In the data rows, 50 means zero.
Here is a table of points, one per row:
39 47 66 35 63 67 38 48 48 47 75 51 35 29 32 32 49 16 60 31 79 30 40 44 80 72 70 32 45 44 41 79 63 27 50 63 62 59 22 51 27 18 50 60 57 13 58 72 68 16 56 30 36 42 37
57 71 27 72 40 47 74 39 94 82 53 29 65 78 19 50 47 61 69 40 63 60 47 60 52 66 59 49 80 49 40 54 55 35 41 44 37 21 24 70 57 59 54 36 76 48 45 36 76 48 66 28 74 37 66
58 63 45 54 39 41 27 53 32 49 66 83 42 51 42 55 47 44 25 47 80 69 45 29 45 17 51 68 40 32 60 53 38 46 68 41 71 62 43 53 63 32 59 7 44 39 42 57 89 85 42 68 47 64 65
33 51 61 31 42 40 35 27 57 76 42 69 80 60 58 8 47 29 51 55 46 48 46 24 35 37 42 61 68 53 34 47 49 95 43 42 20 68 46 52 35 14 44 59 42 76 87 44 65 21 72 72 94 79 59
36 85 43 60 25 45 61 83 75 64 30 46 39 47 45 40 12 42 36 69 39 32 71 65 63 60 45 96 66 72 51 72 36 53 77 15 60 38 46 29 37 59 57 62 71 31 68 54 38 64 59 44 25 75 36
49 45 30 50 24 20 15 76 69 53 48 60 35 42 45 57 70 36 39 48 58 63 44 71 63 37 29 46 20 47 17 62 79 82 39 55 44 33 57 45 64 58 67 74 57 37 38 13 71 22 51 40 33 62 54
38 46 42 48 51 43 51 47 30 41 54 14 76 65 44 37 69 60 32 26 74 43 82 21 58 52 67 55 29 44 4 50 58 54 61 43 45 73 34 38 53 63 38 52 36 63 24 58 37 69 35 56 45 71 89
45 99 73 45 81 56 53 48 43 28 39 65 34 39 66 86 38 61 57 24 73 29 62 52 7 38 65 31 45 87 46 40 52 81 20 61 30 41 30 21 61 44 48 27 45 28 63 38 55 64 73 39 39 60 56
69 65 64 50 67 43 57 90 40 30 46 57 51 49 64 50 56 27 47 52 69 57 54 31 21 59 61 68 56 66 8 37 61 24 58 65 53 6 46 83 67 41 42 51 40 69 82 40 26 34 49 70 63 55 51
53 81 46 75 15 49 63 24 26 32 28 47 41 32 58 52 59 42 58 52 47 64 64 57 61 0 93 44 67 42 47 33 54 56 76 55 39 48 58 58 35 45 70 88 75 71 53 46 54 61 44 25 55 24 26
62 53 63 51 51 79 48 46 73 27 45 53 36 36 23 22 53 37 32 72 33 72 92 36 32 35 60 1 59 68 52 52 16 33 40 67 46 41 65 54 45 59 71 27 27 65 43 52 57 65 67 62 38 71 63
29 40 48 71 33 26 74 54 16 57 69 55 60 58 65 74 60 81 23 79 58 36 30 51 66 41 17 20 67 65 45 59 41 52 39 56 79 56 33 71 28 61 60 43 38 64 52 56 31 41 74 40 61 52 19
88 60 34 72 50 62 42 21 33 44 49 77 53 61 22 75 52 44 51 82 42 74 81 32 39 50 46 49 50 39 48 41 69 58 36 33 60 67 53 48 48 44 35 56 48 9 48 60 10 24 38 56 30 54 67
65 67 36 56 64 26 61 48 61 49 50 32 35 43 43 32 22 73 53 58 58 17 23 60 48 50 49 53 79 13 43 38 32 76 51 59 62 24 66 36 63 37 70 70 57 52 33 55 54 29 58 92 26 25 71
94 42 40 43 52 64 59 50 36 62 29 39 46 36 61 38 60 46 72 58 88 68 21 23 69 34 37 55 33 89 43 67 42 47 33 13 38 53 77 41 41 49 28 53 26 62 43 61 54 62 43 55 57 41 67
43 51 34 57 94 54 43 64 51 67 48 44 12 60 52 48 31 87 58 43 0 68 14 52 50 52 55 34 31 49 22 56 49 25 61 39 41 65 19 67 45 21 78 63 58 38 38 57 56 51 23 55 51 77 21
27 49 61 36 56 55 40 28 35 53 67 39 32 50 21 73 64 7 44 60 17 36 36 74 49 53 65 73 34 69 45 57 17 66 45 57 47 41 39 88 37 57 19 57 59 76 37 57 48 54 39 53 36 25 61
38 47 62 24 60 69 15 46 34 47 28 56 68 76 53 54 32 62 51 61 57 55 48 52 53 75 62 68 32 46 59 22 67 62 47 49 44 4 59 68 12 64 80 46 41 48 31 85 68 41 76 40 45 51 44
51 73 52 39 39 12 35 47 67 92 44 48 55 27 48 36 58 64 44 35 51 42 72 38 55 37 65 60 11 29 70 52 25 42 20 52 41 50 68 78 70 51 44 57 47 57 63 52 17 64 73 42 39 32 20
52 67 69 43 71 55 28 55 50 74 71 39 79 29 58 73 24 44 34 49 48 99 43 65 90 64 63 41 46 57 68 37 33 53 75 61 59 64 35 33 72 67 27 71 39 42 37 50 51 34 49 65 63 47 38
99 40 63 44 72 70 60 63 52 49 97 44 45 61 69 56 39 60 37 36 54 49 81 49 46 56 38 54 64 46 51 63 57 83 51 49 19 44 48 58 28 64 74 30 69 70 79 41 59 52 44 46 18 61 43
56 26 25 50 49 67 47 51 72 35 73 29 52 43 72 64 64 30 62 55 41 50 16 66 30 66 73 50 68 21 56 33 49 74 54 27 75 55 54 62 42 39 50 48 12 51 53 46 22 93 76 29 68 69 41
54 51 83 45 16 30 42 42 88 26 49 59 63 58 42 42 83 78 61 61 58 68 50 74 52 61 54 51 23 62 40 30 37 41 50 34 84 60 42 29 48 38 64 58 82 65 72 63 34 66 59 69 33 28 49
70 31 60 36 86 32 44 38 70 52 16 64 60 72 71 73 59 59 28 45 54 41 60 52 28 54 81 44 53 69 64 99 44 69 76 73 81 41 54 41 53 52 59 78 51 45 16 53 49 50 47 21 81 52 57
56 73 62 45 53 34 27 60 57 12 63 41 35 83 72 48 60 50 69 66 51 33 79 24 83 36 45 16 51 58 72 40 45 52 42 17 58 50 60 69 48 40 20 35 44 32 35 19 59 55 23 65 65 58 61
53 27 42 20 11 56 30 48 26 69 53 93 28 56 71 37 25 57 87 38 58 61 58 41 41 48 62 49 70 42 43 56 49 34 17 60 76 60 31 42 52 80 34 67 65 73 21 28 36 47 47 53 54 62 55
71 39 69 72 23 32 29 45 34 55 20 36 66 17 69 38 46 52 31 55 40 39 48 51 11 75 67 34 55 52 50 37 59 51 49 20 41 60 33 50 57 48 29 3 51 80 48 56 56 19 38 39 38 46 65
37 47 33 68 72 60 30 0 41 44 99 35 29 45 80 36 58 47 48 33 61 53 74 76 38 32 26 60 47 58 77 62 69 11 59 26 63 32 64 28 68 57 58 45 52 58 52 66 37 33 48 57 62 60 63
60 11 64 59 52 37 64 39 26 45 47 63 64 17 3 63 35 74 77 58 52 28 57 79 66 44 41 55 63 44 68 50 59 45 44 47 48 32 32 53 58 41 39 60 26 75 58 40 57 74 45 54 61 90 48
65 44 41 46 38 40 47 55 39 21 45 57 40 37 55 44 65 43 27 45 29 54 47 8 55 68 20 48 61 53 80 33 57 49 34 59 26 47 19 55 64 60 35 81 72 60 46 84 53 74 88 51 61 42 71
21 28 34 23 57 70 68 38 30 46 55 34 73 54 56 22 49 70 48 83 47 68 50 25 31 27 47 43 55 40 43 69 81 56 50 27 71 26 37 49 84 69 10 50 54 46 87 40 70 65 29 52 13 40 38
54 39 26 17 72 51 41 58 52 45 30 56 74 46 60 66 63 49 28 53 37 35 34 80 80 40 42 50 81 27 38 36 23 32 37 64 27 34 46 32 37 52 61 23 67 26 85 59 35 53 14 45 69 47 58
48 24 57 62 35 19 77 39 31 67 50 44 41 65 70 37 52 58 47 44 44 61 43 73 32 60 60 35 64 69 72 58 72 35 60 78 18 67 64 60 34 48 28 42 31 0 52 36 57 75 51 81 15 68 71
51 57 45 42 0 80 76 56 78 30 76 49 74 40 46 50 48 86 42 38 47 26 30 54 31 38 44 61 28 58 78 33 28 47 65 50 37 49 43 66 56 55 57 80 35 36 44 41 43 19 26 44 43 50 48
48 48 99 45 60 82 63 51 36 74 38 53 31 32 55 32 72 48 40 49 36 66 50 56 66 44 25 67 44 19 51 61 57 61 62 43 69 55 33 63 54 49 61 45 32 21 32 28 29 53 55 29 69 18 78
51 55 14 39 87 33 87 52 27 43 55 83 70 60 54 28 45 34 69 55 44 34 50 82 56 78 48 40 33 51 45 35 23 50 66 38 41 76 61 54 69 67 68 47 46 48 58 28 64 39 71 26 52 34 53
64 54 63 25 37 38 50 35 47 50 46 35 48 63 36 91 38 27 73 12 21 38 53 26 40 71 13 25 76 50 27 57 49 47 69 40 48 49 70 54 73 68 76 34 22 47 74 67 63 60 46 63 46 50 30
38 29 32 27 62 38 56 81 47 68 57 37 21 68 20 54 62 70 60 36 27 68 44 50 60 26 49 56 63 68 72 17 55 44 90 65 66 66 63 36 32 38 26 34 38 63 46 61 41 25 51 10 34 43 58
41 39 47 58 24 63 69 57 74 67 38 87 41 85 51 43 34 23 40 38 71 42 51 74 75 44 59 21 30 49 36 56 74 61 57 48 28 29 57 31 77 20 40 40 57 57 25 80 20 55 45 62 59 35 33
22 36 49 58 61 43 55 95 46 82 71 45 56 41 59 70 73 36 71 76 63 40 81 48 5 68 47 50 66 18 52 36 31 49 49 30 22 39 62 25 29 54 61 73 53 40 35 72 67 52 35 54 83 36 44
44 71 47 60 35 62 46 92 40 28 27 29 40 65 25 29 54 60 60 34 62 67 46 94 47 38 54 62 51 57 56 81 64 81 29 63 57 81 81 67 82 62 61 51 69 33 59 87 53 32 46 70 77 47 36
64 21 54 60 64 51 67 36 71 20 44 30 45 53 71 79 47 46 46 73 36 37 61 47 44 21 51 90 45 41 46 58 53 13 43 54 33 77 36 29 48 64 35 26 39 56 36 46 67 30 96 71 49 44 20
62 62 63 39 63 33 87 39 49 51 78 49 44 61 47 46 61 45 50 65 25 44 46 30 55 74 65 78 48 69 59 55 76 46 15 73 55 49 74 13 71 31 75 38 52 42 35 50 68 49 17 35 62 78 30
46 40 23 65 35 92 49 50 28 68 32 38 41 55 66 51 86 63 80 56 57 33 44 23 59 83 43 47 33 37 59 64 34 51 81 78 44 29 62 24 74 33 36 29 70 48 71 29 64 42 58 57 54 84 49
50 56 41 98 53 68 46 61 65 71 33 54 95 53 59 23 67 41 70 16 31 40 53 60 59 37 26 60 68 58 58 30 54 43 30 65 73 60 36 40 36 50 44 64 33 63 39 59 59 66 34 48 16 37 28
24 53 72 76 50 67 79 64 70 56 50 60 71 47 43 75 47 47 43 24 33 35 17 47 56 21 62 39 43 22 60 55 59 29 39 25 55 58 99 60 32 71 40 70 84 69 56 35 50 45 62 56 34 66 77
37 33 62 58 72 61 3 50 34 33 49 58 47 60 3 43 39 46 22 37 63 26 23 35 44 80 58 58 61 69 51 43 55 35 63 51 36 64 59 37 42 54 77 62 60 45 53 2 32 60 56 58 60 19 16
56 55 66 60 57 51 31 43 60 39 58 22 54 47 40 37 0 30 64 88 55 41 27 40 36 41 13 43 13 34 42 33 49 48 50 99 52 71 49 52 30 69 43 39 65 49 51 56 32 74 41 17 65 39 55
0 35 31 70 42 39 52 37 83 54 37 70 27 16 68 62 41 65 67 50 68 65 60 32 92 58 67 63 42 58 49 42 59 65 46 60 55 63 55 77 59 72 71 42 38 51 59 58 49 43 24 60 52 30 75
32 74 33 22 49 48 60 32 57 28 29 45 54 30 51 67 37 43 22 41 56 83 52 69 44 84 18 50 44 43 64 57 43 34 44 66 62 65 58 55 4 13 26 48 48 73 38 24 51 53 42 47 48 23 40
There is one direction along which these points spread out most. Take the direction at right angles to it along which they spread out most. Go by this last direction. How far along it is each point below, from 0 to 99? The average is 50, and the first point in the table lies past the average. One standard deviation of the points above along it is 16.
70 31 60 36 86 32 44 38 70 52 16 64 60 72 71 73 59 59 28 45 54 41 60 52 28 54 81 44 53 69 64 99 44 69 76 73 81 41 54 41 53 52 59 78 51 45 16 53 49 50 47 21 81 52 57 70
58 63 45 54 39 41 27 53 32 49 66 83 42 51 42 55 47 44 25 47 80 69 45 29 45 17 51 68 40 32 60 53 38 46 68 41 71 62 43 53 63 32 59 7 44 39 42 57 89 85 42 68 47 64 65 38
48 24 57 62 35 19 77 39 31 67 50 44 41 65 70 37 52 58 47 44 44 61 43 73 32 60 60 35 64 69 72 58 72 35 60 78 18 67 64 60 34 48 28 42 31 0 52 36 57 75 51 81 15 68 71 48
52 67 69 43 71 55 28 55 50 74 71 39 79 29 58 73 24 44 34 49 48 99 43 65 90 64 63 41 46 57 68 37 33 53 75 61 59 64 35 33 72 67 27 71 39 42 37 50 51 34 49 65 63 47 38 56
60 11 64 59 52 37 64 39 26 45 47 63 64 17 3 63 35 74 77 58 52 28 57 79 66 44 41 55 63 44 68 50 59 45 44 47 48 32 32 53 58 41 39 60 26 75 58 40 57 74 45 54 61 90 48 49
65 44 41 46 38 40 47 55 39 21 45 57 40 37 55 44 65 43 27 45 29 54 47 8 55 68 20 48 61 53 80 33 57 49 34 59 26 47 19 55 64 60 35 81 72 60 46 84 53 74 88 51 61 42 71 41
33 51 61 31 42 40 35 27 57 76 42 69 80 60 58 8 47 29 51 55 46 48 46 24 35 37 42 61 68 53 34 47 49 95 43 42 20 68 46 52 35 14 44 59 42 76 87 44 65 21 72 72 94 79 59 43
0 35 31 70 42 39 52 37 83 54 37 70 27 16 68 62 41 65 67 50 68 65 60 32 92 58 67 63 42 58 49 42 59 65 46 60 55 63 55 77 59 72 71 42 38 51 59 58 49 43 24 60 52 30 75 25
94 42 40 43 52 64 59 50 36 62 29 39 46 36 61 38 60 46 72 58 88 68 21 23 69 34 37 55 33 89 43 67 42 47 33 13 38 53 77 41 41 49 28 53 26 62 43 61 54 62 43 55 57 41 67 28
38 29 32 27 62 38 56 81 47 68 57 37 21 68 20 54 62 70 60 36 27 68 44 50 60 26 49 56 63 68 72 17 55 44 90 65 66 66 63 36 32 38 26 34 38 63 46 61 41 25 51 10 34 43 58 58
88 60 34 72 50 62 42 21 33 44 49 77 53 61 22 75 52 44 51 82 42 74 81 32 39 50 46 49 50 39 48 41 69 58 36 33 60 67 53 48 48 44 35 56 48 9 48 60 10 24 38 56 30 54 67 37
99 40 63 44 72 70 60 63 52 49 97 44 45 61 69 56 39 60 37 36 54 49 81 49 46 56 38 54 64 46 51 63 57 83 51 49 19 44 48 58 28 64 74 30 69 70 79 41 59 52 44 46 18 61 43 70
48 48 99 45 60 82 63 51 36 74 38 53 31 32 55 32 72 48 40 49 36 66 50 56 66 44 25 67 44 19 51 61 57 61 62 43 69 55 33 63 54 49 61 45 32 21 32 28 29 53 55 29 69 18 78 48
